0: np.array([106, 138, 146, 111, 87, 160, 113, 120, 136, 193, 111, 108])
1: np.array([67, 96, 126, 98, 82, 107, 119, 118, 79, 88, 161, 120])
2: np.array([131, 114, 149, 150, 149, 137, 136, 150, 165, 147, 129, 115])
3: np.array([173, 148, 91, 156, 155, 113, 152, 130, 183, 98, 205, 174])
4: np.array([109, 139, 129, 112, 126, 128, 130, 85, 116, 155, 120, 98])
5: np.array([134, 118, 129, 112, 139, 123, 124, 165, 132, 93, 130, 160])
6: np.array([134, 119, 102, 137, 134, 124, 140, 145, 140, 100, 165, 159])
7: np.array([113, 156, 123, 163, 150, 82, 105, 210, 138, 135, 168, 82])
8: np.array([118, 117, 127, 120, 132, 118, 120, 149, 127, 166, 138, 105])
9: np.array([139, 112, 149, 165, 143, 133, 118, 92, 143, 196, 105, 67])
10: np.array([139, 114, 142, 151, 142, 112, 128, 137, 122, 113, 89, 114])
11: np.array([106, 126, 128, 96, 108, 121, 132, 98, 130, 160, 93, 106])
12: np.array([142, 122, 134, 126, 135, 115, 137, 141, 102, 68, 112, 158])
13: np.array([146, 122, 125, 126, 139, 113, 136, 151, 120, 110, 124, 147])
14: np.array([145, 126, 128, 113, 132, 121, 136, 124, 106, 101, 129, 142])
15: np.array([163, 146, 113, 137, 109, 129, 133, 104, 115, 148, 199, 156])
16: np.array([112, 132, 126, 82, 116, 114, 126, 90, 124, 160, 102, 107])
17: np.array([141, 144, 141, 92, 108, 95, 131, 164, 109, 126, 143, 158])
18: np.array([127, 124, 110, 131, 107, 145, 128, 140, 133, 118, 134, 144])
19: np.array([156, 130, 109, 156, 147, 113, 138, 119, 167, 140, 163, 134])
20: np.array([108, 128, 149, 140, 123, 170, 129, 145, 134, 113, 83, 120])
21: np.array([126, 99, 127, 128, 131, 92, 139, 159, 109, 87, 108, 146])
22: np.array([110, 115, 119, 143, 137, 113, 117, 181, 101, 107, 136, 108])
23: np.array([145, 80, 122, 160, 136, 129, 179, 183, 128, 60, 95, 167])
24: np.array([126, 116, 134, 155, 148, 129, 114, 76, 141, 197, 104, 69])
25: np.array([126, 136, 117, 121, 114, 133, 129, 130, 117, 105, 149, 133])
26: np.array([137, 137, 135, 124, 144, 114, 135, 171, 142, 152, 132, 127])

np.array([122, 134, 82, 157, 152, 132, 145, 110, 191, 176, 189, 128]) 19 2 3
np.array([106, 145, 170, 118, 34, 178, 108, 140, 106, 165, 72, 89]) 0 20 11
np.array([141, 115, 147, 153, 143, 107, 132, 151, 106, 52, 88, 153]) 12 21 10
np.array([149, 145, 131, 131, 87, 152, 129, 117, 114, 157, 158, 138]) 15 18 25
np.array([158, 156, 101, 176, 143, 116, 123, 102, 189, 132, 179, 148]) 19 3 15
np.array([109, 152, 90, 98, 120, 149, 125, 113, 104, 126, 150, 146]) 25 18 14
np.array([144, 128, 120, 185, 160, 122, 158, 142, 172, 121, 187, 141]) 19 3 6
np.array([127, 150, 153, 143, 91, 168, 109, 121, 127, 132, 111, 126]) 20 18 0
np.array([101, 134, 94, 121, 154, 124, 105, 45, 156, 213, 129, 92]) 24 4 9
np.array([134, 116, 109, 132, 135, 115, 140, 151, 129, 95, 148, 157]) 6 13 5
np.array([124, 160, 166, 121, 53, 201, 102, 122, 98, 155, 72, 117]) 0 20 11
np.array([123, 125, 120, 91, 130, 127, 144, 110, 102, 107, 115, 128]) 14 25 13
np.array([129, 127, 128, 161, 154, 102, 119, 133, 158, 92, 173, 146]) 6 19 13
np.array([157, 141, 94, 139, 147, 111, 145, 147, 206, 102, 208, 175]) 3 6 19
np.array([144, 114, 152, 147, 123, 103, 115, 119, 125, 168, 123, 115]) 8 10 2
np.array([161, 155, 110, 173, 147, 123, 158, 127, 198, 76, 208, 185]) 3 6 19
np.array([133, 119, 138, 124, 125, 112, 118, 143, 123, 169, 132, 109]) 8 26 2
np.array([109, 109, 118, 123, 133, 123, 123, 176, 109, 83, 115, 112]) 22 21 5
np.array([84, 123, 107, 170, 161, 113, 101, 57, 162, 174, 156, 109]) 24 4 9
np.array([122, 147, 162, 117, 54, 173, 118, 155, 129, 186, 118, 128]) 0 18 8
np.array([100, 119, 153, 93, 98, 156, 137, 130, 95, 97, 145, 129]) 25 14 1
np.array([155, 139, 100, 160, 156, 107, 155, 155, 196, 76, 203, 183]) 3 6 19
np.array([145, 144, 120, 154, 137, 121, 146, 139, 148, 89, 164, 161]) 6 13 19
np.array([142, 129, 126, 132, 141, 110, 132, 155, 127, 111, 129, 142]) 13 5 14
